One turn sends every row of this set to another row. A few are shown first. Where does it send the rows asked after them?
nir: 17; 4; 30; -12; 21; -11; -22; 2; 2; 9; -27; 12; -8; 15; 13; 0; 20; 28; -14; 17; 0; -6; -13; -20; 11; 9; -31; 0
zanu: 16; -19; -10; 26; 38; 10; -28; 11; -13; 23; -13; 1; -1; -23; -8; 35; 22; 13; 25; 4; -12; -20; 6; -7; -22; 33; -9; 10
Buz: -20; -14; 17; -30; 33; -24; -11; -1; -1; -5; -23; 12; -16; 15; 8; 6; 20; 14; -4; 9; -2; -4; -7; -30; 8; 7; -18; 13
Bifa: 13; -21; -12; 27; 41; 12; -23; 11; -11; 18; -9; 2; -2; -24; -6; 37; 21; 15; 27; 4; -9; -18; 9; -6; -20; 31; -6; 16
binur: -3; -9; 9; -34; 45; 3; 4; 23; 19; -3; -19; 0; -1; -15; 21; -6; 31; -8; 17; 19; 5; -19; -9; -18; 9; 1; 3; 2
fir: 13; 11; 38; -18; 22; -8; -23; 16; 7; 11; -23; 10; -11; 13; 2; -6; 27; 27; 0; 21; -4; -10; -15; -25; -2; 13; -31; -3
lanum: -6; -5; 16; -17; 38; -14; -1; -11; 1; -1; -26; 21; -19; 19; 14; 13; 15; 22; -11; 11; 6; 3; -2; -24; 6; 2; -24; 21
tipu: 12; -21; -8; 27; 35; 7; -30; 9; -15; 21; -14; 3; -3; -20; -8; 36; 22; 15; 22; 2; -13; -18; 7; -9; -23; 33; -12; 11
gusem: 7; -27; -9; 28; 37; 13; -22; 7; -12; 20; -12; 0; -2; -19; -6; 39; 20; 12; 22; 6; -7; -17; 8; -9; -24; 33; -7; 17
vam: 4; 8; 15; -29; 52; 16; 14; 24; 24; 3; -18; 9; -7; -8; 18; -1; 34; -1; 25; 21; 11; -14; -6; -20; -5; -1; -3; 13
Petez: 8; -26; -7; 30; 35; 10; -26; 7; -12; 20; -12; 0; -2; -17; -7; 38; 19; 15; 19; 4; -9; -16; 7; -10; -23; 33; -9; 16
pufeg: 11; -21; -12; 27; 40; 8; -23; 7; -13; 17; -9; 3; -4; -21; -6; 40; 20; 17; 27; 3; -9; -15; 10; -8; -21; 30; -9; 18
Zabu: 21; 14; 31; -23; 33; 12; -9; 30; 21; 11; -21; 3; -1; -6; 11; -11; 35; 11; 15; 26; 2; -19; -16; -18; -2; 6; -15; -6
kubaz: 1; -6; 28; -26; 20; -20; -26; 13; 4; 1; -24; 4; -5; 7; 7; -7; 23; 18; -5; 16; -7; -12; -16; -26; 12; 11; -22; -7
Farus: 22; 7; 18; -18; 33; 17; -10; 33; 10; 9; -24; 1; 4; -2; 17; -14; 20; 7; 8; 25; 10; -12; -14; -20; -4; 6; -18; -22
vadu: 12; -25; -4; 30; 33; 12; -28; 9; -11; 21; -13; -1; 0; -19; -7; 36; 20; 15; 20; 5; -8; -18; 7; -9; -24; 35; -10; 14
guga: 11; 1; 35; -9; 19; -13; -26; 3; 0; 18; -23; 9; -6; 9; 3; -6; 23; 30; -9; 15; -12; -11; -14; -21; 3; 9; -26; -9
mis: 12; -20; -9; 28; 38; 5; -27; 7; -14; 18; -11; 4; -4; -19; -8; 39; 20; 19; 24; 4; -11; -16; 10; -9; -20; 33; -11; 17
zon: 5; 0; 2; -24; 55; 23; 12; 26; 13; 1; -22; 6; -1; -5; 22; -2; 19; -5; 18; 21; 18; -8; -6; -21; -7; 0; -4; -6
dasi: 6; -1; 9; -22; 56; 19; 15; 16; 22; 11; -15; 6; -1; -19; 20; -4; 33; -3; 22; 19; 4; -20; -5; -11; 0; -6; 7; 6
peful: 8; -21; -13; 26; 42; 9; -22; 8; -14; 20; -12; 3; -3; -22; -7; 39; 22; 11; 25; 2; -10; -17; 9; -9; -23; 32; -8; 15
nat: 12; 3; 24; -13; 23; -3; -22; 18; -3; 7; -27; 8; -6; 17; 8; -5; 12; 25; -8; 20; 4; -2; -13; -28; -5; 11; -32; -19
Bamo: 16; -18; -9; 27; 38; 11; -28; 12; -10; 20; -10; 1; 0; -24; -6; 36; 22; 17; 26; 6; -10; -19; 7; -6; -20; 33; -8; 12
Zitez: 10; -22; -10; 26; 38; 5; -26; 7; -16; 22; -14; 4; -5; -19; -8; 39; 20; 14; 22; 1; -11; -15; 8; -9; -23; 32; -10; 15
damo: -16; 1; 13; -27; 54; -1; 15; 4; 11; -3; -20; 20; -20; 10; 11; 11; 26; 8; 15; 14; 10; -1; -1; -29; -7; 0; -11; 28
pid: 25; 7; 28; -13; 31; 10; -14; 22; 16; 20; -20; 0; 5; -14; 14; -15; 33; 12; 9; 23; -7; -23; -15; -13; 4; 4; -8; -16
gema: 18; 2; 10; -21; 50; 18; 11; 17; 24; 4; -21; 6; -1; -12; 28; -1; 29; -3; 11; 21; 13; -15; -7; -11; 8; -2; -2; 7
Pono: 32; 9; 25; -16; 28; 9; -14; 20; 18; 13; -25; 3; 3; -5; 21; -9; 27; 13; 0; 24; 4; -17; -16; -12; 10; 4; -16; -11
Bon: -10; 3; 27; -21; 35; -16; -7; 0; 1; 1; -22; 20; -22; 21; 2; 9; 21; 25; -1; 14; 1; 1; -6; -32; -6; 7; -29; 19
togon: 10; -25; -8; 26; 37; 15; -22; 10; -10; 20; -11; -1; 0; -22; -5; 38; 21; 10; 24; 6; -7; -19; 8; -8; -23; 33; -5; 15
gotal: -15; -8; 21; -14; 37; -20; -6; -14; -6; 8; -20; 22; -20; 18; 4; 12; 18; 26; -8; 8; -6; 1; -2; -28; -2; 2; -21; 16
sobe: 11; -4; 23; -29; 28; -2; -19; 26; 15; 3; -22; -4; 3; -9; 15; -14; 31; 4; 8; 20; -3; -23; -17; -18; 13; 8; -10; -12
zapo: -9; -5; 12; -17; 37; -10; -5; 3; -8; -1; -26; 19; -17; 26; 8; 9; 8; 22; -8; 12; 9; 8; -4; -35; -9; 6; -28; 1
bor: -21; -16; 5; -35; 50; -10; 8; 5; 10; -10; -20; 10; -13; 0; 15; 6; 25; -2; 10; 11; 6; -7; -3; -25; 7; 1; -3; 18
nito: -19; -11; 5; -21; 58; 1; 19; -6; 8; 2; -16; 19; -17; 1; 14; 12; 24; 6; 11; 11; 4; -5; 4; -21; -3; -7; -2; 24
sozal: -5; -6; 4; -23; 56; 4; 20; -1; 13; -3; -22; 17; -14; 3; 23; 12; 22; 2; 6; 13; 15; -2; 1; -19; 5; -4; -7; 26
nuzo: 13; -20; -11; 26; 40; 12; -23; 12; -11; 21; -12; 1; 0; -26; -5; 36; 23; 10; 26; 4; -10; -19; 7; -7; -23; 31; -7; 12
zileb: 15; -19; -8; 28; 36; 9; -29; 9; -12; 21; -10; 2; -1; -22; -7; 36; 20; 19; 24; 4; -12; -18; 8; -7; -20; 34; -11; 13
Bogel: 12; -25; -6; 28; 35; 14; -25; 11; -11; 21; -11; -2; 2; -22; -4; 36; 22; 12; 22; 7; -7; -19; 7; -8; -24; 34; -7; 12
Kanur: -14; -8; -1; -23; 56; 6; 17; 8; 2; -6; -22; 17; -15; 12; 15; 9; 11; 4; 9; 13; 18; 4; 1; -30; -10; 0; -11; 11

vam turns into Zabu
pid turns into guga
tipu turns into Zitez
Where do these go?
Kanur turns into zon
kubaz turns into Buz
nir turns into lanum
zileb turns into mis
gusem turns into togon

